Each path below is one point turned by a fixed rotation once a step. After each direction that follows a path, write how fast that rotation turns it, in degrees per step (0 if it stays still).
Each turn is a multiple of 5 degrees from 10 to 175, or 0.
Each row of a path follows its step; steps can be skipped.
Rotation 1:
step 0: [ 1.37 -3.75  2.19  1.09 -2.96 -0.39  0.20 -2.91  0.07  0.83  0.49  2.23
 -2.27 -0.49 -1.99 -0.15  0.81  0.24 -0.93  1.22 -0.58  0.04  2.58 -0.01
 -1.81 -0.45  0.74  0.79  2.05 -0.29 -2.07 -1.06 -2.21  0.55  0.14 -1.29
  1.50  3.94 -0.24  0.94  1.69]
step 4: [-0.11 -0.66  3.42  2.44  1.09 -1.57  0.96 -0.91 -2.94 -1.98  0.24  2.95
 -1.20 -1.98 -0.53  1.65 -0.28 -0.99 -1.96 -2.47  0.02  1.02  2.15  1.48
 -1.06 -0.01 -0.70 -2.38  0.84 -1.47 -0.12 -1.33 -0.46  1.13 -2.18  1.98
  2.58 -0.03  1.51  0.32  1.37]
step 5: [ 3.47 -0.37  0.44  0.89 -0.49  0.66  1.66 -1.67  1.79 -2.25 -2.32  2.71
  0.11 -2.27 -1.49 -2.01  0.00 -0.58  1.95 -2.33  0.49 -0.15  1.00 -1.22
 -0.96 -0.01  1.53 -1.30  1.14 -2.28 -0.59 -0.53 -2.82  1.31 -3.57 -0.23
 -1.70  0.44  2.30  0.95 -0.09]
step 6: [ 2.12 -1.23  1.59 -0.25 -2.61 -0.81  0.91  0.68 -2.97  0.76 -0.26  2.02
 -0.58 -0.33  4.17 -0.43  0.65 -0.42  1.72 -3.08  0.64 -1.62  3.22  0.14
  0.25  0.57 -0.13  1.93  2.85 -2.17 -1.64 -1.15 -2.58  1.52 -0.16 -0.08
  1.35  0.37  0.18  0.32 -0.01]
step 9: [ 0.16 -0.36  0.57 -0.40  1.96 -0.06  1.38  0.45 -1.42 -0.01 -0.54  2.44
  0.09 -0.03  1.37 -3.17 -0.30  0.48 -0.17 -0.54 -1.42  1.26  1.87  0.13
 -1.06 -2.22  1.42  1.91  0.98 -1.11 -2.34 -0.34 -2.45  3.61  1.10 -1.18
  2.00  1.70  4.52  1.83  1.11]
step 11: [ 1.61 -2.02  2.05  4.67 -0.17 -0.23  1.65 -1.01 -0.97  0.41 -1.46  1.90
 -1.29 -2.07 -1.29  1.44  1.21  0.82 -0.26 -3.23 -3.05 -0.34  2.05  0.26
  0.06 -2.71  0.34 -0.08  0.90  2.17 -0.16 -1.20 -1.88  2.25  0.32 -0.57
 -0.63 -0.37  1.60  0.22  0.93]
step 13: [ 2.15 -0.70  2.66  1.67 -3.69  0.24  1.00 -0.90 -0.95 -1.53  1.34  2.32
  1.65 -1.40  1.59 -2.82 -0.39  0.51 -0.50 -2.48 -0.91  0.03 -0.96 -2.14
 -1.75 -1.24  0.61  1.15  2.09 -1.83  0.15 -2.87 -2.08  0.40 -0.31  2.30
  0.41 -1.86  1.51  1.21 -0.47]
step 16: [ 2.02 -1.10  2.50 -1.84  1.23 -0.71  2.41 -3.00 -0.55 -1.66 -1.58  3.00
 -0.70 -0.22 -0.43 -1.96 -0.11 -1.21 -2.89 -0.70  0.60  0.37  0.73 -2.90
 -1.72 -0.75 -0.99  2.14  2.54  1.05 -2.24 -0.09 -2.77  1.65  0.10  0.64
 -0.22  0.79  0.89  1.63 -0.60]
step 17: [-0.47 -0.31  0.64 -0.88 -0.19  0.72  0.20  0.85 -2.82  0.51 -3.14  1.02
 -1.28 -1.29 -0.08 -2.59 -0.60 -1.10  1.71 -2.58 -2.92  0.87 -0.87 -0.02
  1.68 -1.47  0.80  0.25  3.18  0.52 -1.48 -1.69 -3.93  2.14 -0.58  1.80
  2.20  0.63  0.96 -2.20  0.35]
Speeds:
[-0.42 -0.70  0.67 -0.78  0.21  0.16 -0.02 -0.37  0.49 -0.15 -1.02  0.49
  0.15  0.58 -0.55 -0.21 -1.73 -0.10  0.14  0.53  0.10 -0.36  0.30 -0.05
  0.16 -0.03  0.17  0.15 -0.12 -0.22  0.86 -0.86  0.57  0.24 -0.46 -0.06
  0.46 -0.39  0.64  0.84 -0.56] => 95
[ 0.67  1.15  0.61  1.10 -0.57  0.40 -0.31 -0.27 -0.41  0.26  0.59 -0.08
  0.82  0.11 -0.22  0.38 -0.17  1.06  0.10 -0.07  0.05  0.17  0.26  0.02
 -0.29 -0.42 -0.71 -1.20  0.18  0.00  0.84 -0.05  0.84  0.49 -0.35  0.24
 -0.33 -0.15  0.59  0.21 -0.61] => 40
[ 0.16  0.65 -0.51 -0.51 -0.31 -0.11  0.32  0.44 -0.10  0.30 -0.69  0.43
 -0.16  0.07  0.04 -0.78 -0.43 -0.28 -0.09  0.13  0.09  0.36 -0.28 -0.46
  1.01  0.44 -0.53 -0.39  0.26  0.36  0.06  0.56  0.32 -0.61 -1.56 -0.62
 -1.02  1.08 -0.01 -0.60 -0.46] => 160
[-0.10 -0.24 -0.30  0.91  0.33 -0.07  0.98 -0.12  0.08 -0.17 -0.96 -0.65
  0.11 -0.48 -0.79 -0.06 -0.19 -0.27  0.15 -0.49  0.67 -0.06  0.30  0.46
  0.48  0.31  0.93 -0.97 -0.37  0.02  0.63  0.56  0.05  0.13  0.42 -0.56
 -0.15 -0.81  0.60 -1.26  0.42] => 110
[-0.16  0.51 -0.31 -1.42 -0.56  0.69  0.62  0.06 -0.65 -0.18 -0.03 -0.54
  1.41 -0.83  0.38 -0.01 -0.01  1.00  0.48 -0.16 -0.28 -0.39 -0.05  0.01
 -0.45  0.10  0.71  0.74  0.04  0.03 -0.30 -0.17 -0.21  0.08 -0.60 -0.23
  0.50 -0.39  0.41 -0.74 -0.33] => 95
[-0.17  0.15  0.21  0.13  1.42 -1.59 -0.22 -0.19 -0.30 -0.63  0.27 -0.19
  1.18 -0.01  0.29 -0.44  0.50 -0.15 -0.16  0.06  0.17  0.82 -0.53 -0.31
  0.10 -0.11  0.43  0.62 -0.10  0.12  0.20  0.14  1.25  0.02  0.06 -0.17
  0.33  0.57  0.78  0.08 -0.06] => 60
[ 0.40 -0.89  0.37 -0.14 -0.19  0.35  0.05 -0.79 -0.93 -0.19 -0.28 -0.18
 -0.29  1.07  0.10  0.26 -0.07  0.24  0.67 -1.26 -0.13 -0.19 -0.19  0.51
  0.06 -0.52 -0.30  0.61 -0.75  0.43  0.13  0.88 -0.09 -0.39  0.65 -0.23
 -0.23  0.97  0.38 -0.19 -0.97] => 135
[-0.80  0.20  0.13 -0.10 -0.04  1.16  0.58  0.04  0.79 -0.80 -0.84  0.61
 -0.10  0.46 -0.03 -0.37  0.57  0.58 -0.18 -0.67  0.85  0.56 -0.57 -0.45
 -0.97 -0.47 -0.38 -0.06  0.20 -0.49  0.04  0.60  0.65  0.39 -0.09  0.32
  0.49  0.51 -0.34 -0.09  0.83] => 95
